In the data rows, 50 means zero.
Here are some points, one per row:
59:35:58:36:63:73:99:21:3:47:9:63:46:30:19:25:23:46:75:99:51:40
42:49:43:43:33:0:15:52:45:25:57:51:63:38:75:42:40:66:65:77:55:55
16:65:48:99:72:48:58:61:55:34:29:30:39:43:39:57:42:43:52:8:19:46
43:46:59:52:29:24:8:52:30:0:21:51:69:30:70:50:2:68:83:70:79:30
41:33:44:63:50:36:74:41:42:38:28:52:37:55:20:41:28:61:55:80:69:59
50:46:41:70:32:66:81:33:43:60:19:50:42:49:26:46:24:42:55:64:54:60
49:53:54:46:69:55:24:46:48:57:51:27:16:31:44:57:44:45:43:37:51:65
65:49:52:75:51:53:63:43:68:59:46:45:54:44:76:55:61:31:16:44:31:43
70:55:46:25:43:44:48:72:79:75:65:52:42:43:36:39:55:58:10:49:61:41
56:56:49:55:31:61:52:52:67:46:41:56:30:61:55:46:43:56:38:61:55:54
57:47:49:47:38:48:59:48:60:67:27:34:29:63:88:31:69:51:33:55:64:61
62:36:45:28:21:61:18:72:70:79:51:45:57:67:7:55:64:83:41:58:61:26
41:71:51:80:47:39:45:49:36:26:48:49:72:52:39:18:55:43:54:1:54:67
39:70:52:30:45:41:36:47:42:14:29:34:89:46:0:38:46:37:74:0:20:49
75:50:46:69:41:13:60:65:52:39:46:75:44:49:60:43:29:73:56:64:44:55
64:55:38:99:25:28:80:0:39:26:34:52:33:69:53:53:40:67:36:64:59:64
72:50:25:58:38:79:57:46:60:47:3:58:38:61:59:39:60:55:21:69:69:69
42:39:28:25:30:60:28:48:76:66:62:61:50:68:69:60:75:48:49:54:56:39
59:58:46:60:68:62:63:9:65:61:55:63:59:61:58:38:72:49:39:93:60:51
65:48:49:21:30:52:32:48:50:60:61:59:49:18:87:60:65:45:51:35:46:37
49:40:58:1:54:99:59:70:43:94:93:65:71:60:69:56:66:44:14:37:58:55
42:29:35:52:54:46:0:55:60:56:59:56:27:55:50:86:61:62:54:52:42:38
41:89:43:57:59:54:59:57:26:21:92:33:50:46:44:53:37:26:50:23:30:53
32:46:43:57:43:48:77:46:44:78:32:46:39:56:24:32:25:61:37:63:57:56
59:42:48:15:81:60:61:47:73:40:65:70:49:55:82:48:60:67:38:44:69:40
60:38:50:47:93:47:27:59:82:81:71:42:58:61:72:64:58:39:63:56:0:46
61:46:49:55:50:40:24:66:44:29:80:66:67:18:70:44:63:51:46:55:46:37
53:44:88:82:99:43:0:70:78:99:69:79:79:74:59:91:60:51:78:28:45:68
53:58:49:87:32:44:99:30:45:46:25:39:69:82:15:18:18:37:55:74:82:50
35:60:48:41:55:42:26:60:64:26:57:4:53:52:42:63:56:34:50:35:34:52
19:72:65:99:67:40:29:45:14:34:20:41:23:79:0:47:53:33:60:17:19:52
53:42:41:16:23:35:56:50:46:49:51:53:41:31:45:65:87:54:61:34:56:46
0:50:44:83:60:72:29:35:46:53:53:41:61:33:44:51:37:36:61:26:45:56
46:41:68:30:41:83:32:58:62:72:87:40:70:17:76:57:45:50:46:50:57:62
41:67:63:32:40:13:50:61:54:42:50:63:40:68:48:49:73:50:56:43:63:44
63:48:50:43:11:44:78:44:43:68:53:46:47:58:33:50:30:60:42:24:65:57
58:49:55:7:61:58:40:57:55:68:65:61:28:44:70:48:69:54:79:56:57:43
54:62:43:56:62:36:45:79:11:29:54:36:44:49:67:51:55:17:31:32:27:56
76:46:68:29:99:72:99:22:4:18:52:56:68:28:34:59:66:57:94:99:50:32
54:27:67:13:63:57:74:81:85:86:71:60:58:36:86:63:58:53:50:64:61:53
37:44:52:40:32:62:65:55:41:28:67:47:52:69:45:63:36:43:41:30:32:44
These points spread out most along one direction. For each point below, how far along it does it lie, from 0 to 99? 50 is the average, and the first point above lies past it.
49:40:58:1:54:99:59:70:43:94:93:65:71:60:69:56:66:44:14:37:58:55 : 20
37:44:52:40:32:62:65:55:41:28:67:47:52:69:45:63:36:43:41:30:32:44 : 52
19:72:65:99:67:40:29:45:14:34:20:41:23:79:0:47:53:33:60:17:19:52 : 77
43:46:59:52:29:24:8:52:30:0:21:51:69:30:70:50:2:68:83:70:79:30 : 63
50:46:41:70:32:66:81:33:43:60:19:50:42:49:26:46:24:42:55:64:54:60 : 70
76:46:68:29:99:72:99:22:4:18:52:56:68:28:34:59:66:57:94:99:50:32 : 62
61:46:49:55:50:40:24:66:44:29:80:66:67:18:70:44:63:51:46:55:46:37 : 39
54:62:43:56:62:36:45:79:11:29:54:36:44:49:67:51:55:17:31:32:27:56 : 52
53:44:88:82:99:43:0:70:78:99:69:79:79:74:59:91:60:51:78:28:45:68 : 26
59:58:46:60:68:62:63:9:65:61:55:63:59:61:58:38:72:49:39:93:60:51 : 50
72:50:25:58:38:79:57:46:60:47:3:58:38:61:59:39:60:55:21:69:69:69 : 56
62:36:45:28:21:61:18:72:70:79:51:45:57:67:7:55:64:83:41:58:61:26 : 38
58:49:55:7:61:58:40:57:55:68:65:61:28:44:70:48:69:54:79:56:57:43 : 32
49:53:54:46:69:55:24:46:48:57:51:27:16:31:44:57:44:45:43:37:51:65 : 47
35:60:48:41:55:42:26:60:64:26:57:4:53:52:42:63:56:34:50:35:34:52 : 48
75:50:46:69:41:13:60:65:52:39:46:75:44:49:60:43:29:73:56:64:44:55 : 56
63:48:50:43:11:44:78:44:43:68:53:46:47:58:33:50:30:60:42:24:65:57 : 56
42:39:28:25:30:60:28:48:76:66:62:61:50:68:69:60:75:48:49:54:56:39 : 31
57:47:49:47:38:48:59:48:60:67:27:34:29:63:88:31:69:51:33:55:64:61 : 46
0:50:44:83:60:72:29:35:46:53:53:41:61:33:44:51:37:36:61:26:45:56 : 56
41:67:63:32:40:13:50:61:54:42:50:63:40:68:48:49:73:50:56:43:63:44 : 48
60:38:50:47:93:47:27:59:82:81:71:42:58:61:72:64:58:39:63:56:0:46 : 29
